(in the rows, 128 means zero)
Each named move below is a turn or a mirror, shown by a few rows before and after it. Which moves, in which order, take the first row of each later pair to the second? The first pair is answered.
move gub:
[122 148 162 162 136 136 168 130 155  85 171 116  86 111] |-> [124 143 153 159 142 148 153 136 134 100 205 128 108 154]
[119 102  82  75 103  94  59 137 150 170 104 155  81 176] |-> [122 101  98  79  96  85  68 133 162 151  77 145  73 134]
[137 119 126 108 125 104 132 140 111 147 109 111  96 116] |-> [136 119 122 108 133 114 126 140  99 161 125 118 107 143]
move gera:
[115 151 151 142 153 141 114 133 125 139 108 120 161 119] |-> [113 150 149 139 147 137 116 132 117 138 101 120 161 120]
[129 156 149 146 131 130 130 121 131 115 141 111 157 135] |-> [128 146 126 120 133 122 116 127 125 139 135 117 172 152]
[150 123 146 126 136 127 120 110 114 110 138 100 168 123] |-> [148 122 143 117 136 129 111 116 119 119 142 104 169 126]
move Nikad:
[130 116 128 145 131 128 128 123 150 111 105 131  97  93] |-> [130 116 117 148 137 132 129 119 154 126 141 147  86 122]
[137 119 101 134 150 126 126 133 137 122 123 159 122 175] |-> [135 130 123 157 162 140 142 132 120 102 127 139 148 160]
[161 132 162 201 184 122 164 117 145  73 163 109 149 151] |-> [163 116 143 159 162  74 149 116 167  67  73  96 141  96]
[112 143 124 111 124 128 142 163 138 149 129 110 146 128] |-> [111 144 115 109 121 126 143 159 143 154 131 113 143 129]
move zusuz:
[134 114 127 124 120 127  94 151 123 147 123 133 159 150] |-> [137 113 135 118 119 123  87 143 118 135 118 117 158 138]
[105 106 140 130 104 155 138 103  70 105 145 153 218 151] |-> [115 105 146 127 110 153 136  97  63  92 140 135 218 133]
[146 115 120 123 137 102 127 122 148 109 119 126  98 120] |-> [138 119 108 126 138 111 135 127 155 124 132 155  95 141]
move tedeb:
[120 133 143 121 117 125 106 117  93 125 105  94 156 106] |-> [ 94 126 137 124  86 137 130 128 118 140 108 135  98 104]
[132 127 116 148 149 140 163 152 154 121 118 138 139 149] |-> [133 123 111 125 147 119 132 145 124 124 101 116 170 138]
[154  99  87  79 108  86 100 119 142 143 110 135  73 116] |-> [171 106 113 139 151 111 153 129 174 115 145 144  57 143]
[ 95 123 122 122  94 140 122 147 102 187 151 170 138 164] |-> [109 128 137 153 127 154 145 155 116 166 175 160 148 183]
Pairs:
Each pair is 2 to 3 moves apart.
[116 123 111 140 123 108 113 102 108 116 153 118  71  88] |-> [139 124 110 158 183 107 116 103 112 104 168 111 114 133]
gera tedeb tedeb
[151 116 131 142 148 107 182  73 195 107 112 145  53 118] |-> [134 100  82  66 117  94  83  70 104 171 128 141 126 161]
gub tedeb tedeb
[111 138 143 152 117 148 146 143 113 141 165 156 126 156] |-> [139 120 116 118 110 109  91 112 130 137 157 133  82 140]
zusuz Nikad Nikad
[127 135 122 140 146 128 127 146 114 119 120 111 213 149] |-> [121 113  79 112 114 109 125 146 163 158 120 159 143 170]
Nikad Nikad tedeb
[140 117  85 143 122 110  92  89 132 155 148 157 161 135] |-> [113 124 106 145  74 120 118 100 133 152 117 165 139  84]
Nikad Nikad tedeb
[109 150 137 165 165 169 172 152 114 134 139 147 168 165] |-> [ 96 134 109 107 141 148 128 145  79 168 111 139 192 153]
gera tedeb
[125 140 154 166 158 148 156 141 117 111 111 131 154 139] |-> [127 119  97 117 138 115 126 136 140 149  83 151 117 140]
gera gub Nikad
[118 125 123 118  43 115 101  99 133 148 165 158  51 119] |-> [113 147 177 148  54 131 129  99 118  97 138 117  85  54]
Nikad gub Nikad
[126 135 122 149 150 148 151 143 130 139 142 158 149 162] |-> [120 141 141 125 113 130 106 125  92 125 114 114 164  97]
tedeb gera tedeb
[146 120 160 126 122 110 118 141 112  96  96 110 183 116] |-> [147 113 156 109  75 101  97 125 125 110 114 127 115 103]
tedeb Nikad zusuz
[117 118  97  97 116 108 129 129 150 143  85 160  87 118] |-> [138 121 104 128 172 122 147 137 163 130 127 162 112 179]
tedeb gub gera
[126 138 124 116  91 156 123 145 125 134 111 122 139  97] |-> [139 133 111 106  94 151 104 138 116 148 136 127 136 124]
Nikad zusuz gub
[115 129 109  94 121 133 109 146  85 167  98 139 179 134] |-> [109 136 122 112 123 147 115 149  74 169 116 140 186 144]
Nikad Nikad
[123 131 132 122  82 122 116 115 121 150 187 148  99 166] |-> [107 145 170 136  71 134 135 121  92 127 163 127 122 109]
Nikad tedeb tedeb
[162 107 123 100 145 132  59 127 107 129 112  91 143 145] |-> [156 116 132 109 154 136  67 130  98 118 115  79 155 140]
Nikad Nikad Nikad
[160 123 105 138 189 119 110 124 144 134 143 113 158 202] |-> [155 110  94 116 141 101 100 111 178 149 141 137  70 185]
gub tedeb Nikad
